In the rows, zero is written as 128.
Each named move below is a turn or a mirror, shown by a few rows before and after it. Which moves, in which order, take the first row of each later pair to the second? The first pair is answered.
F (before => after):
[113 145 114 127 118 112 160 140 129 143 133 123 122 103 147  97 138] => [121 146 126 112 116 108 144 138 117 146 151 132 117 104 147 110 151]
[127 153 118 168  91 135 144 103 138 181 113 142 106 120 151 159  76] => [140 158 136 141  88 128 114  96 115 184 138 159  91 119 150 174 101]
[167 139 170  97 139 174 105 102 101 138 116 118 127 115 163 143  88] => [152 140 147 122 142 178 134 109 119 134  92 105 139 117 165 130  67]
A (before => after):
[ 62 145 156  89 121  82  72 120 120  77 134 129 116  98 147 163 157] => [102 181 102 176 115 126 149 138 124  68 100 100 176 118 149  79 108]
[154 172 175 130 127 165 143 121 107 168 154  96 141 168 126 123 110] => [139 162 192 105 126 152 121 112 109 172 162 103 125 163 127 147 125]
[144 187 175  45 131 134 128 107  78 166 159 140 111 140 130 148 157] => [173 211 139 107 127 166 182 123  80 162 140 121 152 151 132  91 123]
[170 141 108 124 131 112 134 125 133 162 138 146 146 102 128 110 132] => [165 137 118 108 133 105 118 124 129 162 146 151 135 102 130 126 140]
G (before => after):
[134 100 123 152 109 134 121 117 137 133 114 104 157 109 149  79  98] => [119 122 140 127  95 115 145 108 143 164 114 105 142  97 164  96 105]
[123 120  89 177 110 108 165 154 135 129 126 111 148 124 144  65 112] => [110 163 133 117  95  87 182 129 129 177 138 128 118 111 162 106 127]
[120 168 134 123 132 122 149 100 142 168 112 125 108 133 144 137 121] => [149 159 142 120 148 154 119  88 125 146 119 132 112 146 129 141 120]
[121 165 132 139  77 117 170 141 129 175 138 146 131 106 165  74 144] => [154 175 168 106  92 150 134 111 105 175 149 167 119 112 149 107 149]
Then:
(two moves a pair)
[123 131 183  65 118 145 109 120 120 168 166 143 102 113 148 138 153] => [129  70 111 157 128 163  95 169 141  99 146 109 149 125 131  70 128]	G, G
[131 119 137 157 119 154 156 154 135 123 154  95 126 143 113 118  79] => [143 105 139 150 117 149 122 165 118 107 176 111 124 139 109 113 104]	F, G
[133 120 121 133 100 104 123 158 127 121 157 142 121 121 145  93 159] => [119 109 125 125 103  92 118 157 137 121 149 139 111 118 148 108 161]	F, A
[135 138 134 116 114 120 126 135 119 143 156 153 126 122 131 114 154] => [105 118 133 108 117 105 124 134 141 146 139 144 111 113 135 133 145]	F, A
[ 79 177 160 119 142 124 136 136 124 153 152 130 106 135 140 126 147] => [112 188 165 126 149 155 134 125 108 150 150 133 121 147 127 117 136]	A, G
[ 89 174  89 144 141 157 202 110 143 167  81  90 129 141 110 102 120] => [135 177 124 116 165 204 150  77 109 154  98 110 122 158  84 135 125]	G, G
[145 136  88 151 106 137 153 146 125 138 142 120 150 134 144  76 120] => [120 147 129  89  95 106 140 125 122 173 163 138 107 118 153 128 147]	G, A
[139 135 154  75 135 100 106  85 173 122 138 164  88 122  86 144 131] => [144 107 111 139 151 129 108 105 190  80 107 134 119 138  72 112  96]	G, F
[156 142 130 115 107  99 129 133 103 135 175 150 130 117 134 104 168] => [108 119 138  95 113  77 120 130 133 138 157 136 108 108 134 143 167]	F, A
[161 101 106 117 118 124 105 127 148 128 117 115 128 104 128 132 116] => [157 104 111 109 112 113 107 129 148 131 124 120 122 100 134 137 125]	G, F
[110  99 170  71 141 127  98 115 111 159 111 127 104 124 102 177 126] => [ 96  58 106 144 139 122 110 161 140 113  92  98 137 127  99 121 105]	G, G
[149 126 148  57 117  72  73 161 128 192 181 179  94 107 135 144 186] => [141  90  59 197 149 137 132 185 184 131  84 102 162 142 113  72  82]	G, F
[149 127 148 105 152 170 102 105 140 104 107 141 118 140  98 175 120] => [ 96 116  97 145 128 113 161 152 185 108  91 111 130 124 123 131 113]	G, G
[141  90  74 185 122  77 128 149 174 109 121  97 150 128 121  70 147] => [152  97 105 135 112  53  82 139 142 119 167 133 124 122 126  98 202]	F, G
[168 115 137 100 114 117  66 115  55 120 179 179 110 152 119 121 185] => [188 142  84 180 113 149 138 133  72 113 141 145 165 164 120  54 139]	A, F
[134 125  93 225 170 160 149 120 166 103  77  84 143 134 124  72  77] => [ 90  55 142 143 179 111  32 109 166  88 111 117  82 120 116 164 134]	A, G
[ 95 136  94 148  93  87 155 149 171 156 132  88 165  98 135 109 116] => [167 147 162  87 123 158  85  92 112 151 155 131 145 123  98 165 122]	G, G
[107 146 149  94 127 118 110 132 130 161 146 142 109 122 151 151 127] => [ 87 139 131 117 128 117 137 139 154 157 119 121 115 122 152 139 102]	F, A
[142 187 100 131 125 115 186 122 124 174 102 140 160 114 129 112 127] => [157 184 144  85 134 128 141  97 102 175 118 160 134 117 116 156 141]	G, A
[163 132  96 131 145 124 109 132  95 109 143 158 127 116 121  95 165] => [123 149  90 135 133  98 168 138 127 141 117 137 124 104 147  87 151]	F, G
[147 133 123 144 120 135 125 126 135 119 130 131 134 130 136 127 122] => [145 135 130 129 115 125 121 128 131 126 140 139 126 127 140 134 137]	G, F
